(in the rows, 128 means zero)
Where one turn sends some rows of the set: a few examples, then the rows asked:
J298: [131 113 142 139  98 136 129 128 145 173 123 121 123 137 121 153 142  97
 130 106 138 131 105]
J673: [159  98 148 147 155 142 118 152 123 134 131 127 128  98 119 140 138 140
 129 140 148 117 142]
J347: [165 123 171 106 137 149 112 138 124 118 136 132 138 133 137 146 119 133
 129 109 133 108 147]
J662: [139 113 151 134 158 134 115 141 128 150 143 134 121 114 127 127 119 140
 114 150 148 125 153]
J466: [183 130 151 135  97 155  92 138 136 116 137 108 120 133 118 134 137 146
 109 125 144 124 163]
J93: [151 120 159 161 121 161 108 139 122 122 141 106 109 119  95 133 127 156
 111 126 153 123 145]
J805: [140 117 135 140 105 125 119 126 150 170 126 117 121 143 118 144 151  84
 128 115 135 128 112]
J285: [131 133 164 120 115 111  98 132 140 112  98 124 139 127 114 138 171 155
 133 110 141 127 133]
J845: [168 128 159  99 128 146 112 135 142 126 135 123 136 123 138 145 150 145
 123 134 119 110 154]
J931: [138 118 131 133 105 127 121 138 148 174 114 125 125 151 118 136 140 105
 137 103 124 135 109]
J670: [142 125 144 149 128 160 100 143 134 123 148 108 117 135 101 116 134 153
 106 141 149 135 150]
J940: [114 127 152 131 123 150 135 118 130 153 101 117 118 144 147 135 161 121
 104 110 146 164 134]
J735: [123 116 161 134 113 100  96 140 135 137 134 122 111 100 141 147 144 131
 102 132 149 163 139]
J594: [152 117 140 141 127 133 118 137 140 143  92 117 121 143 138 112 179 112
 107 105 124 161 139]
J633: [127 141 178 120 123 100  93 121 131 116 107 132 129 141 115 132 141 141
 126 101 148 124 138]
J854: [137 102 159 148 123 106  91 153 123 116 130 122 121 101 135 149 143 116
 116 113 157 160 129]
J949: [157 120 160 153 131 131 123 111 117 135  98 103 104 136 128 141 170  92
 114  99 148 140 136]
J948: [143 123 176 145 117 132 134 118 120 158  91 127 103 131 136 131 137 121
 101  82 134 148 136]
J41: [162 129 155 129  96 167 100 143 129 120 137 121 127 138 126 133 116 154
 107 115 152 133 157]
J661: [148 119 141 139 100 121 124 129 144 177 111 120 113 141 112 144 141 106
 135 101 123 123 112]

J845 goes to J662
J854 goes to J285
J661 goes to J805
And these:
J93 goes to J466
J594 goes to J940

Where one turn sends some rows of the set: a few examples, then the rows asked:
J844: [142 143 143 106 122 125 141 118 110 106 156 120 108  94 128 123 114 113
 133 149 137 129 131 130 117 114 124 133  95 125]
J377: [101 140 132 118 102 129 141 134 121 121 128 129 139 117 131 121 126 126
 134 129 165 129 132 135 142 148 127 138  95 123]
J77: [123 121 157 123 151 126 140 111 113 146 127 150 122 131 110 119 148 130
 144 159 123 132 166 139 152 117 136 121 134 124]
J858: [153 145 122 139 158 153 130 125 130 161 123 140 120 152 152 112 119 134
 126 135 136 120 137 128 154 119 102 126 154 124]
J320: [141 108 124 144 120 118 137 149 135 164 129 135 141 122 131 128 141 133
 110 131 105 133 136 136 145 150 139 119 158 137]
J212: [152 126 136 120 174 130 110 136 132 107 135 152 129 134 125 149 147 119
 129 139 114 125 142 130 151 129 114 135 166 123]
J167: [109 130  95 114 121 139 141 125 140 149 147 126 125 131 138 114 121 136
 137 121 122 122 124 130  91 120 103 127 122 140]
J69: [117 125 141 123 127  95 138 113 118 113 155 114 141 124 147 131 128 130
 109 129 114 113 137 147 163 141 138 149 130 148]
J796: [130 157 145 101 142 120 134 143 111 111 128 119 111 140 140 105 125 132
 154 144  94 108  99 116 139 121 132 114 146 121]
J42: [118 130 140 121 130 127 115 135 143 122 145  99 116 157 130 120 128 127
 146 129  77 124 138 132 156 112 114 129 107 128]
J105: [134 133 132 117 120 115 126 127 146 133 134  97 105 124 128 128 123 145
 161 123 106  94 140 115 146 129 101 109 145 148]
J445: [142 136 105 129 112 135 124 161 107 119 126 119 136 123 141 124 126 125
 145 114 155 137 120 139 108 114 117 151 117 138]
J138: [155 144 158 113 142 122 120 113 116 130 134  96 144 139 112 118 114 138
 148 138 106 127 113  95 127 118 116 118 120 134]
J691: [154 131 116 119 159 127 132 170 119 158 115 123 135 120 104 141 124 115
 129 153 136 116 137 118 124 109 125 136 124 102]
J470: [163 132 130 122 134 131 150 153 118 107 132 133 110 121 106 112 104 121
 113 166 137 144 136 131 165 135 128 124 141 114]
J365: [156 130 135 128 137 146 116 125 153 149 142 132 127 107 119 102 126 122
 167 142 133 146 137 140 137 117 128 133 149 102]
J901: [123 120  94 125 126 120 147 141 110 136 125 121 131 147 140 153 122 108
 124 130 136 138 114 121 137 115 127 149 142 169]
J12: [120 140 132 128 125 167 144 144 147 131 129 142 155 118 106 113 134 129
 111 140 114 113 146 155 136 118 108 139 135 138]
J405: [125 132 111 111 117 119 140 115 120 105 126 127 134 127 114 162 122 103
 130 142 133 131 115 135 149 158 155 142 126 136]
J461: [140 129  87 108 159  95 131 139 113 123 136 106 130 155 134 133 104 134
 133 132 129 118 112 124 128 136 133 146 144 117]

J377 goes to J405
J691 goes to J12
And these:
J105 goes to J138
J365 goes to J77
J844 goes to J69

Where one turn sends some rows of the set: a few examples, then the rows asked:
J807: [130 132 112 111 147  97 144 144 122 128 103 150]
J658: [145 116 109 126 142 100 106 132 140 161 133 122]
J11: [ 86 116 114 135 140  96 158 145 141 150 118 130]
J19: [144 123 122 131 143 108 105 133 146 164 134 116]
J504: [128 157 150 126 152 125 136 145 138 140 111 132]
J806: [142 125 103 112 141 109 163 137 135 138 118 153]
J749: [ 82 124 125 138 144  98 150 147 139 149 114 125]
J8: [140 104 119 139 163 139 142 122 133 151 156 146]
J244: [141 123 120 129 144 104 101 134 141 161 130 117]
J346: [117 140 120 147 144 131 168 110 107 149 145 129]
J946: [123 124 147 143 174 134 114 129 120 143 141 135]
J290: [ 91 114 112 137 138 103 166 142 148 154 123 130]
J49: [115 132 109 144 141 122 169 111 101 145 143 135]
J621: [110 132 110 140 145 113 161 113  92 137 133 134]
J810: [ 84 129 133 142 144 108 152 146 146 153 118 121]
J548: [136  96 105 131 165 122 137 124 120 142 146 153]
J278: [147 117 111 127 139 105 111 131 145 164 136 121]
J231: [ 90 127 130 144 141 114 160 144 153 159 125 122]
J603: [119 115 134 135 174 117 109 132 107 134 132 141]
J481: [140 149 141 128 145 136 155 139 151 150 126 136]
J649: [ 92 119 120 141 139 111 167 142 154 159 128 126]
J618: [105 148 131 147 149 123 151 115  96 141 135 124]
J457: [141 118 114 127 143 100 102 133 139 160 130 120]
J513: [111 147 131 150 147 132 159 113 105 146 141 124]
J63: [126 101 112 130 171 111 122 129 107 132 135 152]
J969: [146 120 116 129 141 109 109 131 148 166 136 118]
J795: [133 118 140 144 168 145 130 125 133 152 152 137]
J852: [147 134 117 121 140 128 168 136 151 149 129 146]
J746: [122 149 136 117 152 107 132 147 123 129 101 139]
J173: [106 141 120 142 149 113 152 115  91 136 130 130]

J481 goes to J504
J173 goes to J621
J278 goes to J969
And these:
J649 goes to J231
J63 goes to J548

